128 stands for zero in the data rows.
Every row has a hidden score from 0 to 20. What is each row's score? 10 is about the middle. The score is a weighted sum of the row's numbers plus the product of two more (or one squared), each taken from its middle value.
[118 132 132 144 113 118 151 124 123 127 136 106 138 164 135 145  94 190 135 112 117 119 144 136 128 146 116 110 116 137 124] 8
[ 69 173 149 215  99  91 174 136  75  82  87  90 153 165  73 122  87 110 183  70  71  77  82 104 117 131 131 128 151 196 138] 12
[106 135 140 139 159 124 190 110 133 118 121 123 172 148  34  91 104 119 228 154 119 150  62 193 178 158  77  88  90 153 108] 12
[170 104  74  99 143 177  89 122 161 185 136 179  83  95 209 143 186 103  63 136 166 156 174 153 115 117  93 141 112  84 130] 16
[132 172 188 209  71  80 254 175 119  96  66   3 185 193  27  91  99 187 253 106  46  65 114 139 152 200 116 111 191 210  88] 7
[189 105 182  95  75 129 145 172 202 113 119  64 138 120 132  41 123 170 146 171 122  99 168 114 178 182 104 158 200  94  35] 8
[ 56 149  80 180 135 111 147  84  30  99 114 168 154 140  96 183  75  59 129  44 123 135  79 130  78  78 108 100  60 143 215] 7
[137 110 132 130 107 109 127 121 132 125 119 130 120 172 135 163 104 163 120  96 125 161 169 160 109 142 121  99  96 125 122] 8
[161  99 117 114 125 123 129  99 146 140  81 140 137 169 165 122 106 174 145 104  65 153 166 120 162 146 145  70  96 131 144] 11
[108 111  67 125 156 187 130 101 165 171 122 166  77  62 109 163 187 139 100 171 160  96 129 144 172 133  88 124  75 162 138] 11
[ 84 160 178 212  64  75 160 141 105  61  84  95 120 174  57 112  88 121 182  65  70 106  93 121 104 142 151 131 142 189  98] 10
[164 139 192 164 176 158 121 177 159 184 185  78  74 147  75 164 215 129 166 177 126 116  98 177 118 146 174 139 180 170  88] 9
[145 135 115  98 143 114 139  98 151 115 130 165 116 170  60 110 108  96 158 141 150 224  87 178 141 164 122 103  58 135 118] 9
[110 116 181 174 136 120 134 142  98 133 159 106 148 111  82  84 103  81 157 108  92 101  49 151 131 129 121 134 205 125 103] 11
[143 215 179 179  43  56 127 176  83  95  99  94 115 178 123 159  52 101 123  45  88 116 106  91 102 126 180 124 168 127 128] 10
[178 117 141  96  69 133 127 139 180 115  82 150 109 103 125  52 160 146 104 155 143 150 166 110 133 130 138 206 188 116  32] 14
[162  65 108  73 137 160 125 113 174 124 132 138 134 113 135  78 139 135 114 165 147 154 163 132 148 164  90 134 125 102  98] 7
[133 118 152 137 174 183 110 116 170 143 148 147  74 116  68 178 225  80 162 175 171 162 112 156  86 115 132 125  70 129  97] 17
[108 107 116 143 132 127 143 106 125 132 142 136 133 176 142 153 109 190 131 110 109 147 140 140 122 156 117  88 100 137 114] 9
[113 131 127 147 115 116 165 130 123 117 125 101 155 157 125 138 106 193 156 109 122 112 148 141 130 139 103 116 130 138 125] 9
[122 101  76 110 144 172 132  62 135 154  98 189 141  76 143  76 150 124 106 153 140 134 133 129 129  93  84 177 139 113  80] 10
[122 107 108  74 196 120 130 165 130 158 122 151 158 138 166  90 102 200 155 158 110 163 117 155 185 154 150  80 115 131 122] 12
[124  94  72  60 225 124 107 125 114 172 127 195 150 131 178 120 106 167 128 135 134 203 125 182 155 130 139  64  76 112 179] 5
[ 82 176 137 206  92  87 164 132  70  85  93  98 145 163  80 138  77 104 165  55  78  89  84 115 107 117 135 126 138 171 154] 10
[199 171 142 102 135  68 161 198 123 136  58 120 158 179 106  96  75 137 183 112  82 177 125 170 166 180 189  60 142 145 122] 3
[ 78 146  95 154 145 108 122 141  67 102 123 140 147 146 168 153 109 136 110  76 119  80 121  81 123 111 137 144 144 155 188] 15
[131  67 129 112 141 163 162 106 178 119 132 103 158 109 112  52 138 165 162 177 116  97 144 142 170 173  65 140 150 133  80] 8
[175  78 136  75 101 148 118 121 192 116 139 120 112 118 134  67 131 152 107 165 145 152 170 123 152 171 104 152 137  96  79] 7
[ 74 159 137 192  91  91 160 123  75  83 106 109 133 170  85 143  92  86 152  56  94 116  88 114  98 110 134 133 121 167 155] 9
[ 72 128 119 150 130 109 107 124  90  83 128 155 117 146 151 148 112 126 102  78 131 108 126  92 107 106 142 149 115 153 165] 13
[106 164 147 148 103  89  95 158  84 105 125 133 125 142 184 169  86 119  90  64 132 102 132  85 114  94 154 139 147  91 157] 12
[193 141 100 134 107 107 166 108 106 154  58 136 153 188 116 132  77 135 154  78  45 178 139 125 142 164 167  32  87 153 173] 4
[159 121  98 106 112 148 147 122 160 120  80 142 147  95 126  60 163 138 113 163 136 108 155 107 148 129 118 209 194 136  63] 14
[103 197 181 219  65  61 184 177  85  68  73  46 161 168  73 111  79 137 199  63  59  47  97 102 133 147 141 143 194 184 118] 10
[208 146 118  69  62 130  89 139 167 148 105 174 100 101 186  97 120 118  47 141 158 166 171 108 127 103 154 189 176  61  41] 12
[136  83 128  94 133 156 173 120 154 122 129  91 186  90 123  58 136 163 159 171 141  86 154 135 179 163  51 141 159 118 111] 11
[156 108  93 108 134 186 115 144 172 170 135 156  94  99 191 127 187 101  78 150 160 128 171 143 136 114  90 158 119 108 120] 16
[160  70  79  59 142 168 111  89 149 139 154 170 133 103 159 111 121 113  78 148 173 175 160 142 132 135  77 124  90  68 148] 5
[143 142  80 105 140 171 122 123 144 178 120 158  80  53 134 192 168 103  76 157 182  95 149 127 178 107  96 121  88 122 167] 14
[186 130 102  73  95 138 117 118 140 145  95 164 118  94 163  98 142 108  71 144 154 150 162 104 132 100 128 194 168  88  84] 10
[137 100  68  85 126 166 117  82 138 158 120 198 126  77 150  88 146 132  76 154 158 159 133 130 117  92 108 189 130 104  83] 11
[105 129 122 106 126 130  99 128 123  99 122 155 116  45 101 147 103 102  85 143 167  60 112  76 190 120 121 144 119 105 155] 13
[110 170 194 167 132  97 115 167  86  78 148  90 138 205 131 142 129 100 167  78 119 117 109 103  48  92 182 165 156 140 140] 10
[124 158 146  88 118  92  57  82 128  92 159 141 116  80 127 151 112  51 105 172 144 163 101  79  95  89 196 124  84  83 174] 11
[176 165 166 138  96  82  83 161 102 147 147 135  75 108  58 175  80  80  77  99 120 140  68 113 151 155 201  92 173 111 149] 16
[ 85 141 104 135 122 108 100 136  66 114 143 147 124 138 186 168  85 120  76  73 133 107 123  83 117  90 141 139 115 117 186] 11
[150 120 110 142 131 174 153 166 170 160 119  94 129  93 168  84 200 153 133 161 130  64 164 135 165 152  78 175 181 135 108] 17
[168  75  96  58 130 162  74  77 171 144 161 188  99 109 168 105 114 128  68 149 171 207 157 137 112 139  95 113  88  61 107] 6
[141 120 158 129  90 101 132 142 145 115 126 105 118 181 140 145 106 188 135 107 114 149 161 136 126 160 136 101 129 124  81] 10
[ 43 123 167 199 189 129 146 112  80  64 135  98 163 193  82 123 160 104 217  98 102  97  87 130  49  99 136 159 122 194 146] 10
[ 72 184 160 171 142  63 148 125  57  81 122  60 204 162 160 125 123 103 191 114  82  93 110  92  64  89 172 135 150 154 209] 10
[ 21 106  79 161 170 136 113  69  64 105 149 194 139 126 153 167 107 119 109  73 138 112  95 128  92  74  97 125  67 146 193] 12
[159 101 125 123 106 143 159  78 171 126 119 131 122 136  62  58 107 122 159 140 104 176 111 163 113 174  90 103 108 148  78] 3
[ 62 174 108 207 130 101 186 124  43  98  86 106 172 154  78 136  88 103 171  61  82  69  78 107 112 122 119 130 134 204 198] 8
[ 99 120 135 158 127 122 182 122 130 115 115  90 153 166 108 120 114 197 171 120 101  94 145 140 139 153  99 118 130 181 118] 9
[140 100 137  95 126 119 151 194 143 127 145  86 155 120 155  91 109 201 124 149 142 124 163 154 117 175 117 133 200 110  67] 18
[140 195 177 143  71  69  83 200  99  98 118 105 128 152 203 165  66 127  95  63 121  90 139  71 125 103 173 138 191  79 116] 18
[150 145 172 142 140 170 126 147 187 135 143  99  69 128  69 156 212  96 165 181 156 127 123 143 107 123 140 156 109 145  84] 10
[ 50  50  30  77 255 168 114  59 107 179 139 244 151 123 156 110 121 173 141 152 128 209  93 201 143 122 102  55  17 164 182] 16
[151 105  93  70 200 107 113 159 133 151 106 164 148 147 170 105 109 183 139 144 115 179 142 163 175 163 164  79 113 121 142] 9
[178 138  67 118 124 118 143  64  94 175  78 175 142 174 138 146  63 133 133  66  57 208 127 137 120 137 150  18  46 139 191] 3
[ 58 142 125 175 133 109 140 132  81  88 117 116 150 134 143 130 106 140 136  83 113  54 120  95 133 102 120 157 147 162 167] 13
[156  62 151  86 103 151 130 122 193 113 138 126 129 114 122  59 133 171 135 168 136 151 158 141 153 176  90 129 140  98  49] 9
[174  73  91  57 133 164  89 104 169 146 158 175 118 114 169 105 117 125  70 154 161 192 160 129 132 152 101 116 100  71 112] 8
[141  58  77  69 155 175 119  75 147 147 156 176 144  93 147 100 129 130  94 153 165 169 149 149 132 137  67 116  83  81 134] 6
[125 196 162 104 122  83 113 132 104  93 132  84 175  73 128 132 113  68 142 182 133  84 102  48 133 102 177 138 151 101 187] 9
[175 131 152 138  99 158 130 183 196 154 117  91  98 107 180  91 179 131 120 163 125  80 172 124 164 145 103 177 189 113  54] 13
[117 112 120 151 158 132 118 121  81 157 180 147 135 109 104 106  99  66 101 101 114 138  56 146 114 118 132 132 163 125 163] 8
[ 89  77  54 140 193 213 157  96 145 171 135 155 140  69 154 107 206 120 132 166 148  92 137 165 142 108  35 152 100 146 144] 17
[181 155 146 124 118 103  96 186  65 170 170 122 139 104 139 135  75  45  71  83 136 142  84 126 115  99 156 129 199  65 173] 6
[105 102  54 126 168 190 123  95 149 170 119 181  91  49 106 181 197 118 100 163 180 115 139 149 164 119  77 108  63 134 156] 16
[197 154 196 152 165 147  87 186 161 198 196  96  52 153  95 195 198 109 132 162 135 144 106 180 101 132 194 126 175 139  97] 9
[ 53 153 119 197 117 101 171 110  59  82 108 133 155 149  72 144  91  93 163  51 107 107  78 137  90  98 116 119  98 174 178] 10
[122 123 146 148 181 187 139 123 173 139 145 117  92 121  58 157 223  96 181 189 149 116 108 157 109 122 124 141  87 175  94] 11
[ 80  87  68 115 142 169 132  18 154 126  90 219  90  47  35 121 161 135 112 170 161 144 108 143 149  99  96 156  62 168  94] 12
[141 176 179 132  92  79 101  94 124  64 124  95 165 180 171 122 134  38 161 132  84 137 126  56 106  97 194 142 117 116 178] 17
[111 180 154 114 138  87 126 129 110  81 129  78 182  74 103 114 135  89 165 190 124  75  97  53 136 123 178 145 157 134 185] 11
[111 108  93 102 116 184  86  92 185 171 152 192  33  61 129 175 167 135  62 166 186 153 135 147 153 113  99 119  48 118 108] 11
[105  53 109 109 160 180 172  82 166 119 138 121 162 101 103  51 147 157 158 183 128 101 133 139 167 164  53 149 126 148  99] 8
[190 107  86  63 139 153 120 131 141 154 138 142 154 108 181 103 114 132  87 152 157 140 164 113 150 157  96 120 144  71 140] 6
[161  92  73  93 147 133 103  70 132 162  91 174 124 161 186 126 106 172 111  99  80 187 167 115 141 143 148  61  67 134 171] 9
[ 98  84 107 113 221 127 159 136 144 134  93 149 162 146 118  61 134 195 194 159  92 131 121 184 184 169 133  96 111 190 131] 7
[168  87 167 108 101 137 143 139 206 108 115  76 140 117 116  38 139 180 164 175 113 105 160 127 171 196  95 151 185 105  39] 8
[162  72 105  74 130 158 128 112 165 129 137 136 146 107 145  81 130 144 109 159 149 145 163 130 154 164  83 128 125  83 104] 7
[102 139 206 153 148  82  96 129 128 114 180  80 129 109  83 109 141 117 160 187  90 112  66 110 121 140 216 131 181 148 136] 15
[ 91 185 165 209  80  73 182 165  77  69  77  69 162 162  69 126  93 102 184  61  87  68  98 106 118 132 139 143 166 174 147] 11
[107 121 130 173  95 112 179  83 111 117 119 126 129 185  53 154  84 142 172  86  94 186 102 182  86 147 110  67  66 158 111] 5
[116 207 140 174  75  77 157 158  53  98 105 106 149 162 118 171  58  71 121  45 109 100 102  96 108  99 156 129 144 137 182] 9
[110 187 172 171  47  74 118 153  91 106 125 129  94 177 122 153  57 105 112  45 101 153  88 110  78 107 174 116 127 129 116] 9
[174 125 108  76  88 143 100 104 161 144 113 174 103  95 168  81 140 131  70 149 153 170 152 103 126 104 134 187 166  83  51] 12
[161 147 121 158 108 112 205  95 107 144  55 109 174 181  99 105  73 149 201  85  25 131 120 135 161 163 140  42 101 176 160] 4
[142 134 122 109 100 165 111 139 177 159 126 146  53  69 122 174 161 121  78 165 172 113 150 129 179 119 108 123  93 124 116] 11
[157 124 152 137 198 177  87 135 120 211 208 154  70 126 100 230 198  74 109 148 172 171  98 201  84  88 156 100  99 107 145] 9
[ 30 140  98 210 134 119 168  86  62  88 112 145 145 156  64 130  95 109 162  64  91 117  61 122  88 116 113 118  86 201 180] 9
[177  84 150  71  95 144 114 132 193 118 138 121 118 115 144  67 125 155 114 163 148 156 169 129 151 168 101 137 146  81  63] 8
[129 209 162 189  57  63 147 177  68  97  94  86 149 159 111 156  60  97 143  44  95  95 106 100 109 114 155 125 166 127 150] 8
[153 226 196 182  25  45 163 233  86  73  81  44 149 180 112 133  62 110 149  56  84  76 119  69 136 145 186 140 214 138 114] 11
[143 131 195 124 176 124  61 156 106 134 211 124 101 127  80 179 136  69 115 135 154 138  66 131 102 104 197 134 164  97 150] 18
[127  95 123  94 154 128 141 170 129 144 143 105 148 122 165  97 116 192 115 145 143 140 158 142 106 167 104 124 178 114  89] 19
[138  62 139  83 121 160 133  94 181 123 143 120 126 106 122  63 132 151 134 169 137 139 148 146 149 155  70 145 119 113  76] 6
[ 71  51  70  89 251 147 124  87 130 161 110 202 144 138 135  82 139 186 164 154 111 195 110 189 153 147 116  70  56 173 149] 6
[111 101 144 173 223 195 119 104 131 203 212 145  78 130  61 203 219  87 140 165 151 142  78 218  90  99 135 122  92 166 149] 8
[125 122 119 123 110 121 132 122 118 142 141 133 127 171 160 167  92 172 110 101 127 158 151 140 118 129 118  92 100 111 125] 8
[134  46  94  94 150 172 151  94 181 108 128 130 141 112 103  56 156 140 138 174 139 134 157 143 153 169  71 151 116 138 107] 7
[152  56 119  91 126 161 127  99 183 114 134 122 132 114 120  70 142 145 130 169 136 145 164 141 155 168  76 132 127 103  92] 8
[122 122  70  86 118 156 120  61 131 146  91 207 100  53  86 152 140 117  72 161 173 140 129 111 167  96 116 149  92 124 109] 12
[179 101 126  68 100 148 113 135 183 138 153 124 129 107 168  80 107 155  95 163 152 144 163 119 157 155 102 141 147  64  71] 8
[138  87  88  95 124 193  90 128 166 178 159 182  87  89 206 137 177 108  65 148 174 173 160 148 124  99  77 134  96  72  98] 13
[189 166 167 106 120 157  94 164 175 153 158 118  60 127 108 183 193  95 123 167 177 154 135 139  96 118 166 138 109 114  95] 10
[105 116 191 146 205 136  93 134  96 142 207 116 117 124  61 153 149  99 152 150 126 101  43 132 117 120 180 132 166 145 136] 15
[126 116 129 121 172 191  93  95 173 161 171 158  58 117  85 181 211  91 137 175 171 178 105 165  80 101 128 126  55 136 101] 8
[123 121 143 138 100 113 140 127 143 122 133 115 116 183 144 130 102 203 142 110 106 149 147 135 122 163 128  97 125 136  91] 10
[133 114 114 119 119 114 118 103 115 133 134 148 118 163 150 169 104 163 108  91 144 182 161 147  96 129 119  88  86 104 144] 8
[ 96  35 108 112 165 182 173  78 172 118 134 126 165  99  93  48 158 159 174 183 124 108 135 161 163 163  44 135 114 149  88] 8
[134 104  67  97 130 167 129  73 137 155 109 181 132  79 147  80 148 122  85 157 149 140 137 120 130  95  99 194 138 109  92] 10
[150 120 101 122 168 166  78 145 126 237 183 185  59  72 144 225 165 119  40 141 179 147 117 174 151 109 132  87 110 102 164] 10
[ 94 187 144 188  84  81 157 143  60  93  88 105 145 159 104 143  64  96 151  53  90  99  94 106 107 120 139 120 136 157 161] 7
[146 116  90 104 113 156 143 101 147 143  94 158 133  84 130  62 153 141 103 155 142 120 146 124 135 102 105 204 171 134  82] 11
[181  89 159  82  94 141 125 129 188 119 135 105 126 121 146  78 120 141 121 162 134 133 165 129 162 167  98 134 154  73  63] 7
[ 54  83 106 156 165 146 179  66 101 120 135 142 165 144 100 141 119 181 171 111 123 121 122 175 117 125  67  90  65 167 144] 13
[108  82  70 112 142 176 152  71 145 138 100 182 143  80 118  61 171 130 111 162 147 132 129 136 128 103  91 198 131 132  80] 13
[118 137 211 188 178 134 120 105  84 122 200  89 144 206 111 149 143  63 176  99  86  87  62 129 113  85 170 158 155 140 171] 16
[196 106 121  92  85 135 147 118 148 127 114 129 138 127  86 107 108  72 121 126 145 200 147 150 121 154 100 103 104  73 116] 5
[169 129 111  95  97 147 135 119 159 134 101 158 124  95 142  71 144 121  88 152 148 131 149 114 134 101 131 209 172 113  70] 12
[ 50  82 102 167 168 146 192  85 122 115 126 117 167 157  91 112 139 209 191 126 104 105 122 160 130 156  76 110 101 198 125] 11
[  0 114  85 193 191 144 182  94  57 100 120 125 185 124 116 108 129 159 163  98 101  25  91 107 139 108  78 155 122 234 211] 13
[153 117 127 134 120 171 144 171 182 148 109  99 115  99 164  91 196 119 128 162 140  79 171 136 155 136  77 176 170 131  95] 15
[ 81  90 114  91 184 156 125  87 155 130 170 193 135 133 111 107 125 147 146 170 175 173  90 180 167 131  78 111  48 118 119] 15
[ 85 188 166 238  82  76 208 172  86  52  59  33 172 180  51 100 102 119 215  77  52  24  98  91 144 160 134 154 201 215 134] 13
[152 105  89 118 143 185 116 134 165 168 124 159 100  91 183 125 186 102  91 149 156 122 172 154 132 117  77 153 115 115 122] 17
[155 126 107 104 108 179 112 153 171 181 150 136  90  90 212 116 167 120  76 151 164 123 160 132 138 101  85 161 134  77  96] 12
[152  87  82  35 193 116  55 132 139 169 126 226 103 147 200 120 104 165  93 134 143 255 142 161 135 147 173  56  61  89 133] 9
[141  89  77 100 144 191 101 122 166 172 142 180  94  88 197 130 190 100  78 148 172 156 160 151 121 116  80 147  97  88 117] 18
[129 210 191 193  35  54 148 192  94  83  81  57 131 177 105 132  57 118 155  61  70  83 106  86 125 139 171 132 190 146  99] 14
[155 119 127  46 137 127  80 135 154 137 175 188 113 144 162 152 103 114  90 149 197 216 125 159 166 118 122 103  67  38 111] 18
[ 73 147 132 153 184 132 124 131  51 101 169 128 156 191 140 163 135  80 144  84 135 128  93 110  44  72 160 157 104 159 197] 9
[167 122  76 100 154 129 139  98 108 173  79 150 156 162 194 123  94 179 121  96  69 136 165 107 166 145 147  67  99 151 200] 6
[141 116  80  98 125 162 143 105 135 151 103 164 150  81 148  75 145 133  95 162 145 120 138 111 143 102 102 196 165 119  84] 12
[159  62 110  71 134 158 119 103 171 125 139 148 139 106 139  79 143 145 111 157 158 165 165 138 142 166  81 122 117  87 107] 9
[ 87 173 161 172 176 114 133 148  45 103 160  96 179 183 142 163 121  98 173  84 118  86  91 109  60  77 152 149 146 148 185] 9
[ 90 180 117 187 110  88 177 148  56  88  86 103 160 163  83 134  91 100 156  58  92  82  92  99 106 129 144 133 139 201 187] 9
[126 191 159 183  62  59 147 175  72  78  76  84 149 159  97 151  77  95 154  45  97 110 114  99 107 128 154 123 164 123 142] 9
[140 145 152 126  84 106 138 149 131 131 128 108 131 162 152 145  81 182 124 103 129 140 158 129 123 131 125 106 122 113 103] 9
[142 111 110  99  96 116  90 104 124 139 155 168  96 175 177 188  87 162  76  88 145 214 159 144  94 122 131  75  69  75 123] 9
[ 95 174 164 156 115  56 105 122  81  71 133  83 166 173 164 130 129 105 163 106  95 152 128  95  39  94 194 133 136 137 190] 9
[ 74  99  50 103 155 181 133  14 137 150 109 227  90  44  59 136 143 121  82 172 173 137  97 136 146  75  95 164  52 169 126] 13
[101  97  93 140 143 133 140  94 120 135 139 143 132 169 135 153 115 189 135 109 114 153 138 156 111 149 109  93  87 145 131] 9
[ 65  69  97 117 168 170 107  91 127 106 145 162 154  64 144  68 143  97 111 141 152  88 108 104 141 104  71 172 125 110 140] 11
[132 145 123 129 118 166 143 158 160 163 116 123  98  54 109 170 174 137 112 169 167  64 140 125 193 124  90 130 121 131 121] 17
[186  81 115  62 109 151 104 119 178 133 146 142 111 114 156  92 118 126  81 157 158 170 172 126 141 149 103 135 116  70 101] 5
[ 56 171 149 176 154  76 151 121  63  68 128  70 204 162 143 117 135  96 192 122  90 101 104  89  58  91 173 150 139 171 214] 11
[ 58  85 131 180 157 138 202  88 119 108 113 114 166 159  81 119 132 192 196 117 101  88 127 177 130 150  74 109  95 190 125] 16
[195 149 135  86 135 167  49 128 160 175 173 171  33 122 136 236 175  48  71 155 197 212 137 144  72  84 167 118  56  61 115] 6
[194 147 159 121 179 159  72 161 121 220 222 146  63 138 131 247 179  71  83 146 169 175 106 186  93  91 185  94 121  92 133] 7
[ 76  98 107 147 145 141 172  89 108 124 139 137 157 152 113 149 112 175 145 109 132 125 136 164 119 120  84  98  73 156 149] 11
[170 107  81  81 108 153 114 103 148 133  97 183 125  90 151  99 153  95  68 147 165 159 165 120 127  99 121 194 144  82  86] 11
[175 116 151 128 115 144  74 173 180 201 184 142  24 105 133 201 171 143  57 154 149 149 132 168 169 146 169 107 151 105  85] 13
[136 111 119  68 164 131 104 123 158 124 152 176 130 138 133 125 122 117 125 160 188 192 121 156 168 131 105 116  75  78 121] 15
[ 61  83 101 160 159 143 181  72 118 115 138 131 146 159  93 125 132 197 167 118 116 122 123 160 115 141  87 108  79 184 137] 10
[132 128 157 145  98 103 163 147 136 106 115  90 149 175 129 135 110 199 161 113 108 114 160 134 143 172 127 101 144 135  90] 12
[ 53  99 149 185 137 139 207 113 123 105 117  80 178 160  87 111 121 202 201 133  97  70 123 149 151 152  72 113 121 180 102] 11
[ 81 169 146 139 136  68  99 105  57  88 145 118 177 158 180 159 117  77 142  99 119 173 115  98  25  64 182 119 103 113 217] 11
[ 95 165 146 112 138  96 109  92 113  93 141 107 163  72 112 121 122  80 149 182 124 104  89  70 124 102 167 129 120 120 183] 10
[220 108 139  64  79 131 100 164 190 127 136 112 118 125 169  88 116 143  86 153 153 155 187 111 154 169 125 141 168  48  77] 8
[166  62  95  63 143 159 107  99 169 136 141 162 125 110 151  90 136 136  98 157 154 173 166 141 138 164  92 120 107  92 108] 6
[157 158 130 122  94  99 140 167 105 150 130  95 154 170 185 160  85 198 123  98 117 123 159 112 142 151 131  86 158  90 117] 9
[ 67 140 151 179 111  98 146 162 100  68 107  89 146 149 132 112 116 165 159  90 100  44 124  96 142 132 136 161 176 169 129] 15
[ 26 120  75 170 183 137 139  91  51 106 129 170 163 124 143 157 119 115 114  76 136  75 108 112 112  84  99 139  91 172 225] 14
[168 140 161 128 140 166 107 142 182 144 144 117  52 137  79 169 211  95 145 174 155 150 132 147  99 124 154 142  99 146  94] 7
[ 88 188 117 192 104  89 174 140  51  94  93 110 158 162  92 148  78  93 145  47  98  86  90 108 105 111 138 129 136 175 199] 8
[146 119 155 134  85  97 126 128 142 112 118 106 108 181 135 151 106 186 134 101 114 156 169 140 118 158 130 102 121 115  96] 7
[132  42  87  82 163 173 131  76 170 126 135 157 133 103 116  65 155 145 123 168 149 159 152 145 136 163  69 134  94 130 117] 7
[ 90 176 147 184  79  87 153 139  67  88 109 119 134 162  92 155  74  82 132  50 107 119  91 112  95 105 147 128 116 151 164] 9
[127 131 138 137 100 112 154 135 116 122 124 100 147 165 142 157  98 170 134 101 129 124 156 135 130 133 109 106 121 103 127] 8
[113 111 150 124 122 133 123 157 153  73 114  90 152  81 133  43 140 115 140 149 128  41 132  74 170 138  97 211 203 128 109] 13
[ 47 162 145 222 115  97 205 132  57  73  80  96 182 155  54 117 100 109 201  64  82  58  77 120 118 128 110 127 141 210 164] 14
[120  80  60  89 138 177 113  54 140 152 120 217 120  81 149  99 158 101  69 152 167 177 138 133 112  80  92 180 103  94  91] 11
[182 145 133 115  89 142 109 176 204 135 102 120  49  85 110 158 185 135  93 168 161 105 168 110 182 164 144 143 135 130  89] 14
[152 125  89  96 108 166  82 125 178 167 126 169  42  66 133 188 177 113  56 160 191 146 164 124 159 121 110 123  78 105 130] 10
[122 192 222 156  79  77 130  98 110  63 122  65 196 153 155 115 113  51 194 129  82  90 110  67 120  74 164 142 132  95 168] 9
[137 211 206 139  65  31  78 161 101  79 140  73 142 183 202 137  96 110 137 102  97 158 136  77  42  99 235 140 167  96 143] 10
[ 92 101 102 147 157 131 188 110 100 124 119 115 170 158 110 138 128 181 162 113 115 107 145 149 136 150  93 104 108 182 167] 13
[170 108 111  99 114 122 122  95 135 156  88 142 131 160 177 125  93 180 118  98  75 161 175 116 158 137 149  70  89 124 159] 6
[119  85  83 127 167 148 141  48 116 163  84 169 159 146 160 116 107 188 157 103  61 143 143 136 154 139 111  47  61 151 172] 6
[104  78  84  72 208 133 100 105 146 158 124 198 122 143 162  91 110 185 135 146 121 210 122 183 150 140 139  79  65 136 137] 12
[149  88  81  93 136 140  98  58 135 166  97 196 110 164 191 124  93 176 107  95  78 204 158 120 134 136 143  49  48 126 156] 9
[170  86 148  80 105 147 135 139 184 126 131 103 142 111 145  65 127 152 128 165 138 127 163 126 167 165  91 140 157  80  64] 8
[151 136 180 174 210 168 118 157 144 197 183 107  85 142  74 186 215 105 165 167 131 121  88 191 104 127 158 115 159 166 116] 9
[105 186 121 186 102  78 158 144  55  94  89 110 150 162  96 153  85  92 142  45  99 101 102 106  99 118 145 126 139 168 190] 8
[105 102 123 126 114 122 132  89 117 128 136 130 121 162 136 156 108 182 123 101 133 160 150 154 109 135 101  97  85 121 133] 7
[108 110 146 137 104 120 132 121 139 121 140 133 124 170 134 138 107 206 136 107 124 166 145 147 109 149 122  89 103 129  83] 11
[173 117  69  86 128 182 102 160 143 190 141 171 106  86 223 159 170  79  47 137 189 147 182 146 130  90  85 140 109  58 155] 15
[ 97 187 159 189  62  76 154 150  82  81  98  89 125 167  92 131  67 110 149  59  88  96  96 106 108 123 151 139 148 167 137] 9
[ 68 104 164 150 187 105  89  60 116 120 203 126 120  99  69 124 152  99 147 178 101 146  52 138  96 111 189 118 122 164 181] 12
